In the rows, zero is written as 128.
Which row each row swaps with, under one turn or mirror
The rows were stretched afterwards, more along some directions than others.
q_810: [119 129 120 136 145 149 119 138  86 136 144 161 107 146 115 143 170]
q_597: [127 109 113 119 122 130 136 130 103 139 148 124 108 112 129 133 187]
q_83: [121 130 125 155 164 140 106 136  78 129 128 151 114 154 120 148 161]
q_206: [122 132 124 129 137 144  85 137  79 122 131 152 126 152 120 134 162]
q_761: [124 112 129 124 128 148 128 104  79 128 141 128  93 131 136 152 179]
q_856: [123 128 137 147 157 148  98 116  75 128 115 146 112 165 128 149 152]
q_709: [135 128 142 158 138 136 122 115  93 121 140 139 103 130 116 140 180]
q_552: [119 128 109 153 126 160 108 111 129 111 130 151 101 129 121 114 165]
q_804: [115 121 103 124 143 150 100 132  78 126 137 166 107 141 130 156 168]
q_417: [122 140  79 130 146 116 135 119 109 118 121 133 113 133 121 152 161]
q_318: [113 131  93 134 149 125 109 105  97 129 121 133 109 155 111 153 167]
q_610: [125 113 117 149 139 118 131 104 100 127 139 116  96 131 120 145 172]
q_967: [121 106 109 135 125 132 120 125 106 139 144 127 105 139 124 148 176]
q_398: [124 144 136 151 145 137 114 121  87 117 119 145 115 157 126 135 146]
q_825: [135 125 115 134 128 115 110 128 110 140 159 123 119 121 123 139 166]
q_735: [120 119 117 133 135 166 109 128 108 113 175 170 115 139 126 131 165]
q_522: [119 116  85 143 155 116 135 111 110 125 139 136 118 132 100 165 156]
q_800: [125 112 143 127 139 130 100 105  69 147 136 129 108 151 128 157 173]
q_238: [124 117 154 144 128 150 115 133  82 126 157 145 103 140 134 133 198]
q_232: [125 127  96 129 137 108 153 123 115 133 136 126 118 128  99 152 161]
q_24: [118 126 111 144 141 154  93 128 110 139 157 156 100 136 127 126 163]
q_687: [137 127 138 140 131 141 117 150  97 121 166 152 125 140 126 121 184]
q_649: [119 120 105 143 122 136 145 119 134 113 148 135 108 121 115 119 175]
q_585: [118 107 128 137 137 154 133 108  90 122 116 129 106 137 135 139 149]
q_379: [117 114 115 124 135 138 134 125 114 136 130 137  96 144 124 132 178]
q_581: [128 132 107 167 145 161 127 109  88 107 156 144 110 137 139 141 177]
q_635: [130 130 105 150 127 160 109 129 101 105 164 151 103 117 135 114 186]
q_384: [126 140  90 135 138 139 117 113 105 114 116 135 116 141 129 140 158]
q_420: [125 132  99 134 121 132 137 106 123 115 118 135  92 118 120 131 170]
q_173: [122 119 125 155 147 145 121 130  98 130 172 158 112 137 120 128 171]
q_358: [132 124 150 136 123 131 107 108  89 125 135 130 105 136 133 147 183]
q_630: [122 123  98 135 126 164  99 122 113 120 145 155 118 127 122 111 160]
q_556: [125 125  96 168 133 152 131 115 118 110 157 144 112 127 113 123 157]
q_716: [120 136  89 130 136 145 101 136  93 108 155 157 118 150 120 127 165]
q_764: [119 115 108 135 148 127 114 123  81 133 139 121 109 154 110 150 176]
q_602: [116 131 100 112 137 127 117 127  93 135 126 137 121 147 127 157 151]
q_715: [115 129 110 158 163 149 106 133  92 134 146 153 124 158 111 147 153]
q_832: [125 137 107 153 146 157  90 124 109 114 161 163 115 152 133 141 155]
q_944: [121 116 112 129 133 142 101 122 110 133 125 132 107 144 134 147 153]
q_589: [126 139 106 150 141 140 132 113 102 121 117 119 106 134 125 137 178]

Swapped with q_420: q_709
Swapped with q_610: q_635
Swapped with q_856: q_384
Swapped with q_556: q_761

Which row each row swaps with, under one turn or mirror
The rows were stretched afterwards, more along some directions than others.
q_586: [118 120 107 107 122 141 134 133 119 121 128 111 133 112 117 122 124 140
 116 160 123  97 140 117 117]
q_763: [125 123 104 121  96 115 117 124 133 139 136 127 138 137 127 139 127 159
 123 143 117 112 142 137 105]
q_673: [111 147 156 132 137 129 137 115 127 118 102 139 126 130 123  98 137 122
 138 115 119 128 114 140 129]
q_48: [133 132 121 126 113 152 119 165 119 136 118 108 139 107 101 113 101 139
 106 137 122 119 136 111 131]
q_537: [102 149 147 142 140 100 148 128 134 124 146 142 127 138 152 137 156 136
 145 111 133 134 120 126 110]
q_840: [134 131 128 122 141 101 122 142 136 144 144 121 136 138 125 160 149 142
 130 113 139 129 129 129 117]
q_558: [132 129 135 117 133 123 118 147 126 139 120 162 120 151 132 139 120 121
 117  91 116 140 141 127 121]
q_315: [129 138 132 120  97 132 142 139 139 123 130 149 119 135 129 148 115 123
 122 123 118 137 147 114 126]
q_432: [132 138 144 130 127 128 149 147 138 127 147 157 108 139 134 117 127 139
 115 110 116 140 136 103 114]
q_813: [142 134 120 122 148 137 127 148 112 138 109 117 119 154 130 126 128 120
 137 117 124 121  97 126 132]
q_697: [108 146 150 131 134 126 153 123 137 106 146 127 154 118 144 141 159 133
 144 128 124 112 139 131 126]
q_613: [141 125 111 115 115 123 135 125 125 128 144 133 117 144 130 140 118 147
 134 146 123 107 112 142 123]
q_833: [113 131 115 111 106 134 114 127 115 139 112 109 112 144 122 145 122 127
 128 129 137 128 144 108 135]
q_345: [128 139 127 128 110 138 125 110 118 127 107 105 123 124 111 133 130 147
 147 143 137 108 133 135 130]
q_935: [125 146 131 124 137 132 122 145 110 125  96 139 135 133 154 135 121 135
 141  98 114 101 120 118 121]
q_992: [127 139 127 128 124 122 138 147 128 125 122 130 124 140 134 130 119 150
 132 107 137 122 132 107 123]
q_827: [119 116 111 119 112 123 131 134 138 139 130 126 141 142 107 144 126 129
 109 141 122 125 143 138 128]
q_652: [125 113 135 117 134 126 119 111 116 114 136  93 147 112 123 126 135 137
 125 146 143 123 142 132 147]
q_807: [121 131 138 121 109 106 128 138 140 139 132 171 122 145 132 141 128 130
 108 112 113 145 144 117 109]
q_572: [121 146 161 132 115 145 135 119 120 122 121 154 116 153 130 112 132 120
 128 113 104 135 119 143 128]
q_621: [136 145 121 118 120 129 131 128 126 125 111 135 147 116 144 129 120 136
 131 135 105  84 116 142 124]
q_10: [122 133 119 108 130 118 121 140 118 147 109 114 108 129 118 118 115 118
  94 131 128 124 107 111 135]
q_940: [132 143 133 126 110 133 120 112 133 135 111 118 141 137 109 128 127 139
 144 136 122 107 120 159 138]
q_996: [149 132 117 120 131 126 138 106 117 128 129 133  86 135 120 130 138 125
 138 143 149 128 132 134 112]
q_36: [126 137 123 128  97 132 130 111 122 124 131 123 126 134 126 127 127 155
 137 145 126 104 118 146 124]
q_516: [112 129 139 119 148 123 132 132 122 119 129 110 120 128 124 137 143 132
 124 116 164 135 144 113 136]
q_418: [128 154 143 129 133 117 153 139 124 108 114 123 115 129 137 135 130 129
 146 117 142 133 116  97 140]
q_823: [111 144 123 117 124 150 143 133 123 115 121 145 126 123 136 111 118 104
 110 129 110 111 132 124 122]
q_768: [153 141 137 116 112 130 112 134 110 125 111 114 138 132 128 134 112 140
 124 116 117 122 121 135 150]
q_249: [130 132 113 123 126 119 145 144 142 138 145 140 125 108 119 122 116 140
 102 127 124 112 136 114 107]
q_66: [148 124 123 123 154 122 121 141 119 143 126  91 133 135 115 149 132 137
 139 119 148 122 118 133 146]
q_905: [131 126 111 107 119 124 135 122 127 134 129 117  99 128 100 122 128 121
 108 155 148 135 138 118 127]
q_427: [134 153 154 128 130 140 132 137 108 108 123 116 122  94 135 113 125 136
 131 127 142 111 112 117 133]
q_352: [117 135 123 131 142 137 149 120 125 126 127 148 113 122 138 132 137 145
 129 115 130 110 140 120  95]
q_327: [112 128 148 130 120 128 129 133 130 122 137 135 123 115 112 120 123 142
 104 113 137 141 144 122 128]
q_845: [125 127 114 133 100 120 141 119 137 126 126 145 130 132 131 142 126 136
 134 125 123 138 163 127 100]
q_103: [110 153 149 135 135 134 144 123 128 118 120 143 146 107 132 111 138 134
 129 117 110  92 129 135 111]
q_37: [131 125 103 128 117 117 139 133 123 127 135 127 124 137 134 124 104 133
 129 135 125 123 124 116 120]
q_899: [ 99 140 140 125 155 121 146 133 120 114 140 110 120 118 151 139 154 132
 127 126 147 118 122 105 129]
q_169: [128 102 108 111 129 149 105 137 124 154 115 117 129 141 105 134 118 132
  98 122 118 119 136 139 129]
q_340: [133 143 136 121 122 118 131 129 125 117 150 122 148 123 131 122 128 140
 148 150 129 120 137 135 132]
q_337: [105 124 116 116 123 101 125 125 146 150 115 140 120 146 113 127 117 123
 105 118 120 139 120 136 127]
q_250: [124 135 107 115 120 128 127 136 136 151 113 123 116 130  87 112 114 112
 109 142 131 130 136 128 121]
q_156: [125 142 142 126 140 102 142 149 141 130 148 149 139 146 142 130 148 143
 129 109 119 145 131 111 108]
q_32: [135 138 146 119 136 150 120 129 105 123 100  94 131 127 116 121 127 119
 139 137 136 123 119 123 157]
q_798: [151 130 137 129 132 105 120 111 118 126 134 114 123 108 126 128 135 148
 132 128 157 133 126 142 124]
q_87: [133 140 118 137 127 146 148 140 132 132 118 154 117 132 121 133 131 134
 137 109 114 114 153 113  85]
q_633: [136 136 118 123 111 111 128 139 133 148 133 134 100 148  95 121 117 124
 121 134 137 157 134 121 117]
q_609: [116 144 114 126 117 141 132 143 105 125 113 132 116 131 129 123 106 114
 114 116 118 128 132 121 116]
q_446: [158 125 133 122 131 137 121 123 114 132 117 111 129 109 103 113 121 150
 116 140 138  99 113 147 140]
q_887: [129 129 128 116 118 130 126 125 135 134 134 158 133 124 122 123 122 122
 105 129 108 117 141 154 117]
q_368: [118 139 130 119 125  98 141 138 153 143 139 156 137 142 122 139 130 120
 109 114 110 130 136 128 118]
q_365: [142 150 159 133 132 131 138 115 112 115 110 159 105 120 143 123 136 137
 140 113 130 113 116 125 117]
q_588: [131 129 136 125 129 120 142 128 142 139 129 150 110 121 115 121 133 138
 112 116 126 136 154 111 109]
q_943: [137 141 132 110 119 131 119 129 125 123 123 124 146 123 140 126 116 135
 116 128 112  98 108 140 148]
q_822: [119 120 108 131 128 143 127 161 130 146 125 117 148 134 107 127 118 135
 118 116 113 125 155 117 111]
q_12: [136 125 118 123 109 135 113 151 123 153 122 129 122 145 104 114  92 128
 106 125 117 139 122 125 132]
q_898: [160 137 142 123 127 144 127 135 118 125 120 110 119 132 112 145 120 129
 142 134 141 129 119 133 161]
q_485: [134 152 135 128 118 132 128 137 107 131 122 135  91 154 129 114 121 121
 145 114 136 143 116 110 124]
q_257: [128 130  94 116 105 135 132 126 127 130 127 123 138 110 124 129  99 148
 131 158 121  90 152 123 117]

Swapped with q_887: q_621
Swapped with q_935: q_558
Swapped with q_345: q_633
Swapped with q_337: q_673
Swapped with q_352: q_156

Which row each row swaps with, under one turn or mirror
The rows were stretched afterwards, more along some directions than others.
q_316: [135 141 136 130 111 116 134 129 134  99 100 135 108 108 137 133 124 124
 107 115 153 143]
q_708: [125 148 117 110 156 126 140 148 140 113 124 120 140 135 132 126 136 143
 118 116 127 113]
q_493: [131 137 143 133 158 113 136 138 137 112 130 126 126 123 140 130 134 125
 114 103 132 117]
q_632: [139 131 104 109 123 141 121 133 124 133  97 124 127 109 104 128 139 123
 103 139 165 146]
q_695: [108 155 123  95 160 147 113 160 136 120 124 128 142 109 135 125 156 156
 108 145 129  94]
q_961: [111 121 133 120 117 125 128 134 118 125 103 142 138 117 117 142 133 133
 124 129 146 137]
q_494: [125 138 124 115 134 125 123 125 129 107 115 118  98 111 147 130 134 139
 113 125 143 137]
q_718: [129 151 132 123 123 157 126 137 161 114 111 132 153 115 140 126 132 137
  97 111 121 111]
q_578: [112 111 133 127 133 106 130 134 142 130 107 135 164 123 116 151 137 138
 124 124 155 131]
q_335: [125 145 144 121 123 146 137 150 127 106 122 131 145 119 143 142 114 116
 117 122 132 124]
q_477: [146 113 117 127 129  94 139 115 131 118 138 139 106 134 102 156 130 148
 151 130 141 134]
q_279: [144 134 102 111 144 138 122 146 139 128 132 123 135 136 122 120 126 125
 121 132 138 125]
q_89: [137 118 119 125 133 106 136 138 144 137 128 129 158 132 104 148 134 144
 142 131 138 130]
q_123: [117 126 142 131  93 120 133 111 122 107 105 139 119  97 124 151 130 136
 127 127 134 150]
q_105: [145 123 133 132 139 112 124 139 111 136 109 120 122 126 108 136 111 103
 123 131 167 156]
q_888: [136 132 122 125  96 157 126 131 123 132 114 125 128 118 141 125 110 128
 116 138 131 141]
q_645: [140 139 114 110 130 144 130 143 117 131 127 117 114 126 125 118 111 121
 124 147 123 138]
q_322: [128 145 131 108 138 157 125 151 115 137 111 119 148 116 134 133 118 129
 108 141 150 134]
q_866: [123 150 131 119 142 143 122 145 152 115 110 122 158 107 138 127 144 129
  98 117 144 119]
q_794: [116 128 129 122 118 129 130 113 136 133 110 136 140 107 101 150 151 152
 128 150 120 128]
q_932: [144 110 122 121 106 122 119 126 122 122 137 146 116 114 104 157 129 146
 138 153 151 127]
q_550: [128 139 134 124 107 122 153 114 152  97 107 141 110 124 130 142 141 137
 115 121 137 149]
q_43: [126 127 126 112 143 107 135 141 113 105 151 136 107 122 125 151 138 152
 151 144 124 110]
q_430: [133 133 116 117 111 133 124 126 148 102 148 141 113 108 134 144 142 163
 131 124 117 110]
q_117: [143 157 124 112 138 143 128 138 126 112 117 120  99 107 125 128 124 130
 110 137 132 128]
q_929: [107 126 142 121 108 118 146 117 133 110 102 140 131 113 124 153 145 143
 126 120 133 144]
q_567: [127 147 127 113 125 137 154 132 155 108 114 139 129 123 118 132 148 140
 119 132 110 125]
q_307: [132 128 114 115 125 139 135 129 142 125 119 137 136 149 132 123 132 118
 116 111 149 147]
q_148: [125 143 123 128 123 151 116 133 161 111 106 136 152 103 131 124 148 122
  93 112 132 109]
q_862: [141 128 135 142 128 125 134 127 128 133  96 119 137 132 125 128 103 101
 110 112 158 159]
q_546: [164 142 127 133 137 118 137 137 157 118 118 130 131 126 114 143 133 135
 117 116 155 119]
q_284: [148 128 120 143 121 128 132 121 134 130 102 120 131 132 121 118 117 101
 110  99 157 158]
q_511: [111 153 140 113 140 152 116 155 136 109 127 130 143 106 144 124 141 130
 103 129 122 105]
q_165: [141 134 103 115 139 104 131 126 135 105 143 124 109 122 112 143 146 158
 141 118 132 122]
q_936: [115 147 120  97 129 134 113 144 138 105 130 139 108  93 118 137 154 159
 116 158 122 105]
q_612: [124 133 132 125 135 115 111 130 123 128 116 123 134 111 126 138 127 135
 115 131 148 124]
q_783: [119 136 116 111 154 125 125 157 148 110 118 133 146 118 124 131 141 134
 112 125 144 102]
q_886: [133 128 123 111 130 116 150 118 160 125 115 132 125 142 116 149 152 156
 133 131 134 143]
q_319: [137 123 139 137 120 127 121 146 128  97 148 140 111 115 144 140 119 125
 131 123 125 110]
q_371: [156 122 132 141 140 103 142 122 143 115 132 132 113 138 119 142 118 125
 129 103 150 133]
q_895: [136 150 123 114 140 139 125 135 114 126 130 113 117 112 124 133 124 138
 128 136 122 122]
q_663: [137 126 109 115 131 110 126 137 164 116 109 130 148 127 126 134 149 142
 114 129 159 122]
q_154: [139 140 124 113 121 148 136 138 110 127 126 135 122 133 103 135 111 120
 127 127 129 140]
q_492: [137 136 133 124 120 133 138 134 135 123 112 137 136 109 100 147 133 143
 125 142 123 124]
q_968: [138 121 108 119 128 126 127 133 117 140 129 119 151 141 107 137 115 124
 140 116 144 149]
q_676: [123 139 151 133 120 148 138 135 141 106 136 144 145 123 142 141 118 128
 121 109 109 110]
q_884: [124 137 126 111 147 132 123 129 139 145 117 125 148 116 105 149 142 153
 122 152 135 110]
q_657: [112 130 125 107 134 121 126 132 124 132 125 139 120 122  99 143 136 153
 135 163 125 127]
q_622: [120 141 131 106 115 160 133 126 105 130 122 129 107 116 132 125 121 123
 118 135 111 149]
q_791: [136 128 113 135 109 134 116 130 144 118 100 137 122 107 117 113 134 108
  97 132 149 131]

Swapped with q_783: q_657
Swapped with q_622: q_493
Swapped with q_708: q_154
Swapped with q_335: q_550

